Each row of this table is followed by its label. One hidden rule gives the labels. It looks at one to three of the table's principal directions, none of them among the few with the most spread.
[ 0.74 -0.49  0.78 -0.45  0.78  1.48  0.16 -1.05 -0.63 -3.35  0.05  0.15
  0.18  0.21 -0.77  1.05  0.47  0.57  0.15  0.58 -0.45 -0.96 -0.08 -2.02
  1.01  2.09  0.02 -0.51 -1.61 -0.24  0.52  1.15] 1
[-0.01  1.66  0.83  3.08 -0.87  0.9  -3.12 -0.76  3.83 -1.35 -1.98 -0.7
  0.83  1.63 -1.04 -0.08 -1.16 -1.23  0.   -0.68  1.58  0.81  0.36 -0.47
  0.42 -1.44  2.09  1.82 -0.02  1.69 -1.31 -0.68] 0
[-0.85 -0.74 -0.37 -1.21  0.93 -1.01  2.39  0.9  -1.85  0.18  1.32  0.58
  0.03 -0.38 -0.48 -1.24  1.16  0.04  0.18 -0.53 -1.04  0.37 -0.93  0.04
 -0.36  0.3  -0.87 -1.04 -0.79 -1.54 -0.13  0.45] 1
[ 1.6   0.34 -0.33 -0.5  -1.4   0.5  -0.65 -0.45 -0.88  0.28 -0.39  0.
 -0.35 -1.02  1.    1.86 -1.06  1.27 -0.25  0.14  0.04 -0.84  0.96  0.39
  0.9   0.47 -0.64  0.21  1.31  0.88  0.88  0.43] 2
[ 0.49 -0.14 -0.2   0.84 -0.62 -1.02  1.29  1.34  1.14  1.11 -0.36 -0.03
 -0.51  0.89 -0.49 -1.86 -1.28 -2.    0.21 -2.33 -0.72  1.91 -1.16  1.04
 -0.07 -3.44 -0.87  1.7   0.18 -0.59 -0.15 -1.11] 1
[-0.52 -0.17  1.07  1.39  0.38  0.57 -1.26 -0.25  3.22  0.25 -0.53 -0.69
 -0.78  1.54 -0.1  -0.6  -0.93 -1.38  0.02  0.47  0.55  0.76 -0.5   0.25
 -0.8  -1.01  0.35  1.51  0.16  0.83  0.01 -1.59] 2
[-1.77  0.15  1.03  0.06  1.23 -0.15 -1.16 -0.27  0.64 -0.3  -0.39  0.12
 -1.18  0.76 -0.65  1.23  0.51 -0.97 -0.63  0.75 -0.89  0.66  0.21  1.17
  0.17  1.84  0.43 -0.16 -0.96  0.34  0.   -0.44] 2
[ 0.21 -0.69 -0.34 -1.13  0.74  0.13  0.58 -0.19 -0.97  0.01  0.69 -0.36
 -0.49 -0.14  0.32  0.15  0.95  0.07  0.32  0.88 -0.14 -0.44  0.04 -0.06
 -0.46  0.36 -0.05 -1.25 -0.43 -0.75  0.56  0.24] 0
[ 0.4   0.99 -0.61 -0.12 -1.94 -0.14 -0.21  0.02 -1.49 -0.75  0.22  0.49
  0.46 -1.   -0.15  1.91 -1.22  1.99 -0.46 -0.95 -0.63 -0.35  0.45  0.17
  1.74  1.01 -0.81 -0.07  1.49  0.74 -0.27  0.9 ] 2
[-0.01 -0.45  0.69  0.98  1.7  -0.02 -0.77 -0.28  2.35  0.59 -0.31 -0.76
 -0.81  1.23  0.33 -0.92  0.49 -1.78  0.    1.01  0.76  0.42 -0.19 -0.53
 -0.91 -0.92  0.79  0.9  -1.36 -0.18  0.45 -1.05] 1
[-1.62  0.51  0.07  0.94 -0.19 -1.08  0.03  1.15  0.17  3.48 -0.22  0.25
  0.68 -1.53  1.07 -1.14  0.8   0.19 -1.14 -0.47  1.13  0.6   1.01  1.06
 -0.14  0.1  -0.07  0.89  0.1  -0.23 -0.63  0.41] 0
[ 1.54 -0.09 -0.5  -0.07  0.62 -0.45  0.25 -0.16  0.54 -1.34 -0.29 -0.68
 -1.35  1.92 -1.06 -0.3  -0.37 -2.46  0.95 -0.89 -1.08  1.05 -1.02  0.59
 -0.49 -2.42  0.43 -0.36 -0.79 -0.44  0.53 -1.03] 0
[ 1.   -0.77 -1.36 -1.51  0.61 -1.39  1.9   0.8  -1.72  2.07  0.5   0.09
 -0.56 -0.25  0.78 -1.54  0.7  -1.19  0.7  -0.24 -0.56  0.1  -0.46  1.13
 -1.75 -2.02 -0.34 -1.13  0.17 -1.16  0.68 -0.63] 0
[ 1.63  1.17 -0.8   0.88 -2.59 -0.3   0.31  0.46 -1.37 -2.3  -0.48  0.68
  0.69 -0.43 -0.96  2.15 -2.37  1.11 -0.69 -2.84 -1.63  0.28  0.05 -0.74
  3.45 -0.3  -1.22  1.21  0.62  0.31 -0.33  1.2 ] 2
[-0.7  -0.74  0.26 -1.59  1.23  0.55  0.41 -0.6  -2.02  0.42  0.7   0.54
  0.54 -1.65  1.08  0.38  1.92  1.74 -0.26  2.17  0.56 -1.88  0.88 -0.76
 -0.78  3.28  0.08 -1.64 -0.48 -0.26  0.54  1.15] 0
[-1.32 -0.72 -0.01 -1.32  1.24  0.05  0.52 -0.13 -1.87  0.66  0.51  0.62
  0.5  -1.14  0.67  0.07  1.8   0.82 -0.34  1.68 -0.03 -1.33  0.61 -0.2
 -1.02  2.59  0.27 -1.69 -0.51 -0.45  0.08  0.69] 2
[-1.43  0.82 -0.16  0.6  -0.35 -0.34 -1.18  0.06 -0.04  1.16 -0.06  0.05
  0.8  -0.88  0.46  0.59  0.6   1.04 -0.73  0.55  0.88 -0.31  1.06  0.25
  0.23  1.22  0.7  -0.24  0.45  0.45 -0.83  0.49] 0
[-0.62 -2.01 -0.72 -2.36  2.71 -0.3   1.48  0.02 -1.68  1.39  1.18 -0.37
 -0.51  0.02  0.94 -1.33  2.9  -0.95  0.82  2.55 -0.03 -1.   -0.14 -0.18
 -2.52  0.15  0.7  -2.73 -1.42 -1.93  0.73 -0.29] 2
[ 0.4  -0.56  0.05  0.95  0.9  -0.63  0.5   0.76  2.39  1.43 -0.42 -1.01
 -1.16  1.72 -0.22 -2.44 -0.05 -3.28  0.61 -0.93  0.19  1.87 -1.    1.
 -1.43 -3.8   0.3   1.05 -0.87 -0.87  0.21 -1.65] 0
[ 1.78  0.73  1.07  1.39 -1.1   1.74 -1.44 -1.05  1.65 -3.63 -1.57 -0.3
 -0.31  1.19 -1.39  1.59 -1.89 -0.63  0.08 -1.29 -0.44  0.37 -0.03 -0.74
  1.84 -0.05  0.13  1.45 -0.44  1.22  0.27  0.24] 2
[ 1.07 -1.18 -0.88  0.15  1.13 -0.97  0.93  0.72  2.85  1.08  0.26 -1.76
 -2.16  3.5  -0.72 -3.06 -0.54 -4.61  1.94 -0.72 -0.51  2.31 -2.3   1.63
 -2.89 -6.29  0.56  0.03 -0.11 -1.17  0.39 -3.28] 2
[-0.96 -0.08  0.13 -1.04  0.5  -0.73 -0.15  0.03 -1.31  2.13  0.22  0.85
 -0.54 -1.32  1.33  0.95  0.32  0.95 -0.89  1.31 -0.36 -0.84  0.74  1.23
 -0.75  2.37 -0.57 -0.44  0.84  0.67  0.62 -0.2 ] 2
[-1.17 -0.46  0.23 -3.15  1.19  0.27 -0.38 -1.15 -2.88  0.93  1.35  0.79
 -0.09 -2.06  1.54  1.96  2.06  3.41  0.02  3.74  0.55 -2.38  1.18 -0.07
 -0.55  4.56 -0.04 -2.44  0.65  0.35  0.75  0.95] 0
[ 0.59 -0.66  0.18  1.4   0.15  0.72  0.78  0.32  2.08  0.25 -0.16 -0.71
  0.94  0.67  0.04 -3.03  0.01 -1.21  0.62 -0.66  1.47  0.33 -0.76 -1.3
 -1.37 -2.56  0.36  1.04 -0.45 -0.55 -0.35 -0.42] 1
[-1.72 -0.24  0.13 -1.78  0.15 -1.25  1.26  0.91 -2.88  3.38  0.79  1.58
  0.17 -2.92  1.67  0.44  1.03  2.27 -1.23  0.8  -0.31 -0.73  0.98  1.26
  0.15  2.99 -1.56 -0.28  0.75 -0.23  0.35  0.93] 2
[ 1.88  0.57 -0.67  0.76 -0.77  0.44 -0.23 -0.57  0.42 -2.67 -0.13 -0.46
  0.62  1.05 -1.    0.08 -0.94 -0.11  0.82 -1.03  0.07 -0.13 -0.62 -1.48
  0.58 -1.52  0.56 -0.03 -0.01  0.2  -0.28  0.14] 0
[ 0.24 -1.1  -0.64 -1.75  1.03 -0.47  1.61  0.18 -1.82  1.74  1.04  0.27
 -0.09 -1.03  1.32 -1.05  1.22  0.48  0.31  1.21  0.15 -1.07 -0.06  0.04
 -1.79  0.41 -0.48 -1.35  0.16 -0.78  0.82  0.02] 1
[-0.5   0.37 -1.74 -0.39 -1.58 -2.29  1.87  2.03 -2.18  2.28  0.58  0.49
 -0.2  -0.8  -0.07 -0.18 -0.74 -0.29 -0.53 -2.54 -1.79  1.37 -0.27  2.37
  0.6  -1.78 -1.41 -0.27  1.32 -0.94 -0.54 -0.04] 0
[-0.66 -1.98  0.91 -0.81  3.09  1.1   0.82 -0.46  1.01  0.9   0.21 -0.42
  0.66  0.31  0.8  -3.39  3.04 -1.22  1.08  2.67  2.01 -0.96 -0.27 -1.75
 -3.02 -0.22  1.45 -0.87 -2.24 -1.4   0.27 -0.28] 0
[-1.57 -0.64 -0.86 -0.35  0.05 -1.46  1.75  1.6  -1.21  3.06  0.71  0.58
  0.79 -1.07  0.88 -1.73  0.74  0.03 -0.46 -0.29 -0.15  0.18 -0.08  0.6
 -0.89 -0.74 -0.57 -0.18  0.4  -1.16 -0.64 -0.11] 0
[-2.28 -1.63 -1.87 -2.17  1.48 -1.9   2.12  1.63 -3.39  4.34  1.41 -0.02
 -0.64 -1.41  1.65 -0.63  2.64 -0.9  -0.75  1.28 -1.22 -0.45  0.72  2.36
 -2.39  0.67 -0.28 -3.17 -0.09 -2.14  0.3  -0.07] 1
[-1.26  0.17 -0.07 -1.18  1.11  0.01 -0.24 -0.59 -2.44  0.46  0.47  0.76
  1.33 -2.04  0.87  0.62  2.51  2.13 -0.51  1.97  0.95 -1.9   1.43 -0.85
 -0.34  3.75  0.89 -2.   -0.71 -0.16 -0.23  1.73] 0
[ 2.2   0.07 -1.26 -0.64 -1.26 -1.17  1.37  0.74 -0.34  0.53 -0.05  0.16
 -0.49  0.78 -0.26 -1.15 -1.71 -0.99  1.29 -1.87 -0.88  0.98 -1.33  0.95
 -0.31 -4.02 -0.77  0.57  1.44 -0.21  0.22 -1.26] 0
[ 2.48  0.36  0.08  1.23 -1.19  1.01 -0.41 -0.54  1.8  -3.39 -0.95 -0.56
 -0.09  2.01 -1.57  0.13 -2.13 -1.23  1.   -1.79 -0.47  0.78 -1.08 -1.23
  1.28 -2.76  0.15  1.4  -0.17  0.41 -0.03 -0.49] 0
[-1.11  0.2   0.79  0.7  -1.08 -0.64  0.44  1.19  0.78  1.55 -0.71  0.97
 -0.13 -0.24 -0.16 -0.5  -1.56 -0.37 -0.75 -1.58 -0.83  1.34 -0.39  1.45
  0.68 -0.6  -1.29  2.19  0.91  0.49 -0.45 -0.7 ] 2
[-0.16  1.35  0.22  0.57 -0.84 -0.01 -1.45 -0.56 -0.45 -0.98 -0.21  0.31
  0.16 -0.76 -0.16  2.39 -0.51  1.66 -0.95 -0.11 -0.05 -0.35  0.96 -0.12
  1.89  2.32 -0.02  0.23  0.29  1.07 -0.17  1.  ] 2
[ 0.49 -0.93 -0.9  -0.18  0.77 -0.42  1.71  0.77 -0.45  1.07  0.34 -0.48
  0.52  0.02  0.3  -2.43  1.32 -1.37  0.62 -0.42  0.46  0.19 -0.36 -0.48
 -1.27 -2.24  0.35 -0.67 -1.05 -1.73 -0.06  0.11] 0
[ 0.51 -0.68  0.72 -0.31  0.91  0.38  0.98 -0.11  0.27 -0.94  0.29  0.04
 -0.46  0.39 -0.35 -0.69  0.21 -0.41  0.33 -0.06 -0.25  0.23 -0.74 -0.81
  0.08  0.   -0.59  0.43 -1.11 -0.58  0.6   0.06] 2
[ 2.53  0.29  0.19  0.76 -0.16  1.46 -1.32 -1.54  0.97 -3.32 -0.88 -0.66
 -0.59  1.3  -0.61  1.48 -1.3  -0.7   0.37 -0.05 -0.24 -0.7  -0.06 -1.07
  0.24  0.11  0.57  0.06 -0.27  1.17  0.95 -0.15] 1
[-1.36  0.11  0.59 -0.27 -0.03  0.23 -0.25  0.03 -0.51  1.55  0.17  0.56
  1.02 -1.74  0.97 -0.11  1.    1.89 -0.59  1.06  1.27 -0.77  0.98 -0.26
  0.1   2.03 -0.04  0.09  0.27  0.2  -0.36  0.93] 1
[-2.41 -1.2   0.51 -0.55  0.35 -0.33  1.86  1.34 -0.43  1.07  1.15  0.3
 -0.42 -0.27 -0.29 -0.72  0.42 -0.04 -0.59 -0.34 -1.18  0.97 -0.7   0.77
  0.17  0.68 -1.55  0.1  -0.28 -1.27 -0.3   0.01] 1
[-0.64 -0.18 -0.83  0.02 -0.27 -0.34  0.84  0.72 -0.84  0.57  0.39 -0.17
  0.71 -0.37 -0.09 -0.77  0.68 -0.13 -0.03 -0.58 -0.01  0.14  0.09  0.15
 -0.25 -0.58  0.13 -0.86 -0.05 -0.91 -0.65  0.48] 0
[-2.72  0.18  0.68  1.02 -0.85 -0.02 -0.22  0.93  0.89 -0.25  0.2   0.01
 -0.17  0.42 -1.18  0.84 -0.67 -0.02 -1.03 -1.03 -1.14  1.45 -0.2   1.
  1.55  0.77 -0.71  0.76  0.19 -0.09 -1.17  0.02] 1
[ 1.09 -0.73  0.26 -1.27  1.35  0.62  0.27 -0.99 -0.04 -2.08  0.65 -0.47
 -1.13  1.22 -0.6   0.3   0.5  -0.44  1.12  1.08 -0.43 -0.25 -0.86 -0.73
 -0.43  0.04  0.15 -1.02 -0.93 -0.39  0.93 -0.35] 0
[ 0.08  0.83 -0.76  1.26 -1.85 -1.42  0.41  1.35  0.43  0.97 -0.52  0.38
  0.01  0.36 -0.5  -0.26 -2.13 -0.88 -0.47 -2.67 -1.15  1.54 -0.58  1.38
  0.86 -2.44 -0.85  1.57  1.34  0.29 -0.73 -0.81] 2
[ 1.54  0.18 -0.12 -0.95 -0.04  0.48  0.33 -0.79 -1.7  -2.03 -0.09  0.39
 -0.1  -0.37 -0.38  1.08  0.    0.64  0.28 -0.2  -0.65 -0.81  0.08 -0.43
  0.45  1.3  -0.22 -0.94 -0.27  0.24  0.72  0.88] 1
[ 0.74  1.19 -1.31  0.68 -2.02 -1.93 -0.07  1.05  0.03  1.37 -0.1   0.19
 -0.53  0.28 -0.06  0.64 -2.35 -0.21 -0.21 -2.09 -1.07  1.3  -0.42  1.66
  1.   -2.6  -0.85  1.21  2.06  0.62 -0.37 -1.07] 0
[-0.28  0.22  0.03  1.01 -1.29 -0.19  0.25  0.92  1.15  0.13 -0.33 -0.27
 -0.19  0.67 -0.78 -0.38 -1.3  -0.89 -0.09 -1.85 -0.58  1.57 -0.54  0.83
  0.98 -2.04 -0.63  1.34  0.46 -0.2  -0.6  -0.44] 1
[ 1.26  0.67 -0.13 -0.81 -0.24  0.26 -1.29 -1.09 -1.03 -1.06 -0.18  0.1
 -0.41 -0.49  0.35  2.48 -0.14  1.39  0.01  1.01 -0.01 -0.99  0.89 -0.38
  1.26  1.49  0.23 -0.49  0.2   0.77  0.7   0.62] 2
[ 0.57 -0.13  0.36 -0.69  1.27 -0.01 -1.45 -0.92  1.09  1.75  0.05 -0.84
 -1.54  0.17  1.39  0.53  0.76 -0.22  0.33  2.3   1.25 -0.32  0.65  0.66
 -1.06  0.    0.63 -0.15 -0.03  0.49  1.21 -0.89] 1
[ 1.61 -0.04  0.32  0.08  0.74  1.41 -0.5  -1.31 -0.17 -4.26 -0.62 -0.42
 -0.34  1.25 -1.46  1.28  0.17 -0.99  0.46 -0.13 -0.85 -0.46 -0.15 -1.38
  0.7   0.95  0.81 -0.95 -1.85 -0.03  0.55  0.73] 0
[ 0.38  1.72 -0.51  0.92 -2.24 -0.28 -0.74 -0.05 -0.52 -1.52 -0.62  0.75
  0.98 -0.18 -1.04  1.08 -1.9   1.03 -0.22 -1.98 -0.62  0.08 -0.03  0.54
  1.    0.24 -0.07  0.28  1.8   1.56 -0.99  0.27] 0
[-0.92 -0.33 -0.25  0.   -0.24 -0.45  0.57  0.73 -0.56  0.87  0.71 -0.25
 -0.77 -0.38  0.23  0.89 -0.16  0.08 -0.95 -0.36 -0.98  0.46  0.18  0.88
  0.66  0.64 -1.07 -0.13  0.13 -0.53  0.22  0.18] 1
[-0.06 -0.5  -0.48 -1.91  1.58 -0.47  0.38 -0.43 -1.72  1.4   1.12 -0.08
 -0.1  -1.13  1.27 -0.09  2.32  1.16  0.42  2.25  0.98 -1.17  0.61 -0.45
 -0.9   1.19  0.46 -1.79 -0.6  -0.88  0.63  0.6 ] 2
[-0.11  1.26  0.32 -1.39  0.26  0.67 -1.78 -1.88 -3.33 -1.94 -0.03  1.32
  1.05 -2.45  0.6   3.79  1.31  3.88 -0.96  2.24  0.33 -2.91  2.13 -1.24
  1.47  6.41  0.65 -1.96 -0.11  1.47  0.34  2.48] 2
[-2.35  0.09 -0.44 -0.02  0.32 -0.91 -0.32  0.67  0.44  2.62  0.48 -0.32
  0.14 -0.01  0.32 -1.2   1.1  -0.43  0.01  0.67  0.69  0.53  0.12  1.71
 -1.81 -0.52  0.82 -1.    0.83 -0.16 -1.02 -0.8 ] 1
[ 0.77  0.57 -0.47  0.21 -0.04 -0.41 -0.3  -0.24 -1.25  0.78 -0.46  0.66
  0.91 -1.4   1.12  0.29  0.24  0.84 -0.69  0.25  0.58 -1.35  1.03 -0.53
 -0.34  1.31  0.33 -0.18  0.18  0.61  0.27  0.7 ] 0
[ 0.3   0.65 -0.51 -0.66 -0.15 -0.85 -0.59 -0.23 -1.43  2.59 -0.32  0.82
  0.4  -1.82  1.8   0.27  0.29  1.22 -0.48  0.98  0.86 -1.34  1.22  0.94
 -1.26  1.32  0.23 -0.48  1.39  1.15  0.42  0.04] 0
[ 0.01 -0.93 -0.52 -0.72 -0.07 -0.33  1.82  0.8  -0.94  2.51  0.56  0.49
  0.84 -1.27  1.37 -2.26  0.35  0.47  0.18  0.13  0.68 -0.72 -0.22  0.07
 -1.91 -0.72 -0.72 -0.16  1.01 -0.46  0.16 -0.17] 2
[ 0.35  0.06 -0.1   0.29 -0.39  0.44  0.01 -0.08  0.26  0.32  0.02 -0.4
  0.3  -0.32  0.31 -0.58  0.08  0.16  0.09 -0.17  0.78 -0.18  0.2   0.03
 -0.54 -0.31  0.08 -0.12  0.35  0.12  0.02  0.21] 1
[-0.62  1.28  0.37  1.67 -0.29 -0.51 -1.2   0.16  1.95  0.49 -0.78 -0.1
  0.68  0.51 -0.58 -1.06 -0.09 -0.55  0.06 -0.87  1.25  1.14  0.02  0.14
  0.23 -1.35  1.07  1.27 -0.13  0.5  -1.18 -0.31] 0
Here are more rows. What is the label of each one?
[ 0.85  3.01 -0.23  1.99 -3.22  0.18 -2.37 -0.61 -0.17 -1.36 -1.26  0.8
  2.28 -1.55 -0.31  2.13 -1.86  3.05 -0.85 -1.71  1.25 -0.65  1.47 -0.8
  2.79  1.3   0.51  1.37  1.87  2.34 -1.38  1.65] >> 0
[-1.17 -0.88 -0.47 -0.02  1.06 -1.02  0.95  1.03  1.12  2.53  0.41 -0.43
  0.02  0.85  0.28 -2.95  0.96 -1.83  0.72  0.28  0.58  0.91 -0.88  0.7
 -2.29 -2.81  0.6  -0.16 -0.12 -1.11 -0.6  -1.47] >> 2
[-1.13  0.25 -0.41 -0.16 -0.5  -0.64 -0.16  0.57 -0.33  0.55  0.51 -0.31
 -0.53  0.03 -0.32  0.99  0.04  0.18 -0.33 -0.27 -0.63  0.81  0.16  1.06
  0.97 -0.07 -0.27 -0.37  0.31 -0.42 -0.42  0.07] >> 0
[ 1.04  0.79 -0.63 -0.11 -2.41 -0.37  0.7   0.45 -1.51 -0.82 -0.07  1.08
  0.62 -0.83 -0.32  1.14 -2.22  1.63 -0.24 -1.96 -1.22 -0.08 -0.26  0.17
  1.72 -0.08 -1.5   0.81  1.89  0.79 -0.23  0.46] >> 1
[-1.68 -0.3   1.16 -1.63  1.35  0.42 -0.51 -0.78 -1.7   0.3   0.67  0.66
 -0.81 -1.58  0.79  2.25  1.51  1.97 -1.07  2.37 -0.28 -1.21  1.17  0.44
  0.35  5.08 -0.55 -1.18 -0.52  0.38  0.9   1.06] >> 1
[ 0.85  0.16  0.13 -1.33 -0.32  0.84 -0.47 -1.14 -1.37 -2.12  0.6   0.26
 -0.18 -0.47 -0.07  2.32 -0.22  2.23  0.26  1.09 -0.32 -1.23  0.24 -1.02
  1.37  2.2  -0.41 -0.78  0.38  0.53  0.59  0.85] >> 1
[-0.33 -0.32 -0.08 -0.53 -0.48 -0.39  0.29  0.6  -0.06  3.22  0.42 -0.11
 -0.38 -1.27  1.64 -0.36  0.03  0.83 -0.32  0.58  0.84  0.01  0.57  1.11
 -0.39 -0.39 -0.87  0.57  1.19 -0.05  0.46 -0.24] >> 2
[-0.03  0.5   0.   -0.5   0.73 -0.07 -0.73 -0.77 -1.4   0.04  0.28  0.24
  0.27 -1.32  0.78  1.32  1.26  1.56 -0.6   1.35  0.67 -1.32  1.2  -0.63
  0.29  2.81  0.44 -1.   -0.54  0.29  0.4   1.21] >> 2
[-1.14 -1.52 -0.13 -0.78  1.55 -0.56  1.64  0.89  0.26  1.71  0.76 -0.43
 -0.8   0.77  0.08 -2.28  1.24 -1.96  0.52  0.4  -0.38  0.83 -0.98  0.96
 -2.12 -1.53 -0.12 -0.77 -0.71 -1.5   0.14 -1.07] >> 0
[ 0.99  0.79 -0.39  1.08 -0.36 -0.69 -1.37 -0.02  2.01 -0.18 -1.05 -0.85
 -1.34  2.05 -0.82  0.28 -1.28 -2.5   0.49 -1.08 -0.5   1.61 -0.44  1.46
 -0.03 -3.03  0.84  0.74  0.21  0.54 -0.04 -1.61] >> 0
[ 0.27 -0.01 -1.08 -0.93 -1.34 -1.1   1.64  1.09 -2.04  0.95  0.55  0.68
  0.13 -0.9   0.11  0.07 -0.76  0.72 -0.03 -1.43 -1.2   0.32 -0.33  0.92
  0.69 -0.86 -1.37 -0.14  1.22 -0.55 -0.11  0.23] >> 0
[ 0.48 -0.29 -0.84  0.85 -0.68  0.01  1.09  0.78 -0.03  0.2  -0.21 -0.2
  1.21  0.   -0.09 -1.74 -0.14 -0.82  0.16 -1.36  0.25  0.08 -0.26 -0.6
 -0.54 -1.99  0.16  0.09  0.   -0.74 -0.6   0.21] >> 2
[-1.4   0.14 -0.64 -0.39 -0.07 -1.28  0.11  0.83 -0.47  2.53  0.42  0.16
  0.07 -0.54  0.62 -0.46  0.54  0.18 -0.2   0.29  0.16  0.36  0.22  1.26
 -0.58 -0.49  0.08 -0.37  0.8  -0.29 -0.58 -0.45] >> 2
[-0.5   1.16  0.11  0.73 -0.76 -1.28 -0.35  0.69 -0.41  1.96 -0.71  0.98
  0.31 -1.32  0.59  0.36 -0.58  0.57 -1.17 -1.03  0.01  0.42  0.8   1.08
  0.87  0.66 -0.48  1.33  0.59  0.71 -0.29  0.27] >> 0
[-1.57 -0.31  0.23  1.03  0.36 -0.28  0.35  0.75  1.51  0.31  0.05 -0.14
  0.4   1.09 -0.75 -1.73  0.03 -1.33  0.05 -0.55 -0.05  0.99 -0.88  0.06
 -0.82 -1.26  0.35  0.48 -0.3  -0.44 -1.04 -0.85] >> 0
[-1.02  2.62  0.37 -0.24 -1.44 -0.61 -3.16 -1.14 -1.63  0.94 -0.57  1.57
  0.68 -2.58  1.15  4.02 -0.59  4.17 -1.56  1.4   0.72 -1.63  2.33  0.98
  1.73  5.04  0.24 -0.01  2.32  3.05 -0.32  1.1 ] >> 2
[ 2.12  0.65  1.09  0.58  0.17  1.67 -1.7  -1.85  1.79 -3.27 -0.83 -0.45
 -0.11  1.15 -0.78  0.75 -0.67  0.23  0.93  0.52  1.05 -0.46 -0.18 -1.76
  0.66  0.15  0.9   0.75 -0.64  1.23  0.52  0.08] >> 1
[-0.11 -0.99  0.67  0.87 -0.17  0.38  1.21  0.99  1.82  0.17 -0.06 -0.51
 -0.44  0.95 -0.48 -1.52 -0.74 -1.49  0.09 -1.28 -0.32  1.54 -1.   -0.24
  0.62 -2.36 -1.01  1.87 -0.75 -1.08 -0.02 -0.53] >> 2
[ 2.15  0.76  0.71  0.56 -0.21  2.48 -2.68 -2.34  0.09 -2.22 -1.25 -0.45
  0.86 -1.18  1.03  2.47  0.38  1.94 -0.38  1.87  2.09 -2.52  2.22 -2.3
  1.04  3.01  1.32 -0.19 -0.59  1.56  0.93  1.84] >> 1
[ 0.49 -0.23 -1.18 -1.28 -0.36 -1.14  1.99  0.84 -2.13  0.23  0.76  0.65
  0.61 -0.46 -0.27 -0.94  0.3   0.39  0.71 -0.99 -0.77  0.15 -0.71 -0.15
  0.2  -1.36 -0.56 -0.73  0.17 -1.2  -0.34  0.36] >> 2
[-0.78 -0.54  0.75  1.06  0.86 -0.64 -0.15  0.72  3.45  0.96 -0.36 -0.81
 -1.96  2.72 -0.87 -1.62 -1.03 -3.45  0.47 -0.66 -0.72  2.49 -1.6   1.74
 -1.19 -3.32 -0.02  1.6  -0.24 -0.14 -0.02 -2.68] >> 1
[ 1.28  2.07  0.81  2.94 -1.89  1.13 -3.18 -1.04  2.91 -3.42 -2.05 -0.51
  0.28  1.52 -1.6   2.22 -2.46 -0.37 -0.34 -1.62  0.27  0.83  0.46 -0.92
  2.88 -0.68  1.07  2.33 -0.05  1.91 -0.76  0.1 ] >> 2
[ 1.51  0.28  0.11 -0.1  -0.06  1.09 -0.24 -1.09 -0.61 -2.09  0.51 -0.29
  0.69 -0.73  0.13  0.93  0.43  1.95  0.18  0.55  1.03 -1.25  0.47 -2.29
  1.21  1.5   0.05 -0.32 -0.67  0.03  0.46  1.59] >> 1
[ 1.52  0.31  0.02  1.58 -1.36  1.25  0.11 -0.14  1.48 -3.24 -0.82 -0.51
  0.97  1.44 -1.76 -0.81 -1.44 -0.97  0.81 -2.21 -0.05  0.71 -0.94 -1.41
  0.94 -2.36  0.33  0.97 -0.32  0.02 -0.75  0.19] >> 0
[-0.31 -0.15 -0.42  1.02 -0.42 -0.99  0.66  1.15  1.41  0.57  0.18 -0.48
 -0.67  1.42 -0.72 -0.97 -1.15 -1.77  0.06 -1.59 -0.94  1.79 -1.15  0.74
  0.18 -2.9  -0.51  1.08  0.16 -0.64 -0.45 -1.24] >> 0
[ 1.02 -0.9   0.22 -1.88  1.65  0.23  0.01 -1.1   0.14 -1.58  0.65 -0.24
 -1.59  1.7  -0.41  0.4   0.19 -0.62  1.5   1.82 -0.72 -0.3  -1.2  -0.38
 -0.91 -0.39  0.24 -0.98 -0.42 -0.11  1.05 -1.3 ] >> 2
[ 0.47 -0.75 -0.03  2.37  0.47 -0.66  1.35  1.59  4.    2.16 -0.65 -1.2
  0.28  2.08 -0.34 -5.35 -0.26 -4.04  1.06 -2.11  1.42  2.54 -1.7  -0.13
 -1.95 -6.62  0.59  2.47 -1.01 -1.49 -0.78 -1.94] >> 0
[ 0.28  0.65  0.11 -0.27 -1.3  -0.29  0.12  0.12 -0.65 -1.31  0.27  0.55
 -0.48 -0.05 -0.81  1.73 -1.54  1.18 -0.19 -1.15 -1.32  0.57 -0.41  0.31
  2.14  0.51 -1.28  0.71  0.8   0.46  0.    0.27] >> 1
[ 0.8  -0.15 -0.6   0.95  0.67 -0.1  -0.09  0.14  1.24  0.48 -0.33 -1.19
  0.06  0.87  0.05 -1.64  0.85 -1.94  0.51 -0.28  1.03  0.52 -0.01 -0.36
 -0.99 -2.53  1.21 -0.15 -1.13 -0.88 -0.07 -0.32] >> 0
[-1.2  -0.96 -0.32  0.06  1.04 -0.01  0.84  0.62  0.88  1.42  0.48 -0.68
  0.87  0.5   0.1  -2.91  1.74 -1.14  0.81  0.6   1.28  0.3  -0.46 -0.44
 -1.89 -2.    1.07 -0.7  -0.76 -1.43 -0.88 -0.42] >> 0
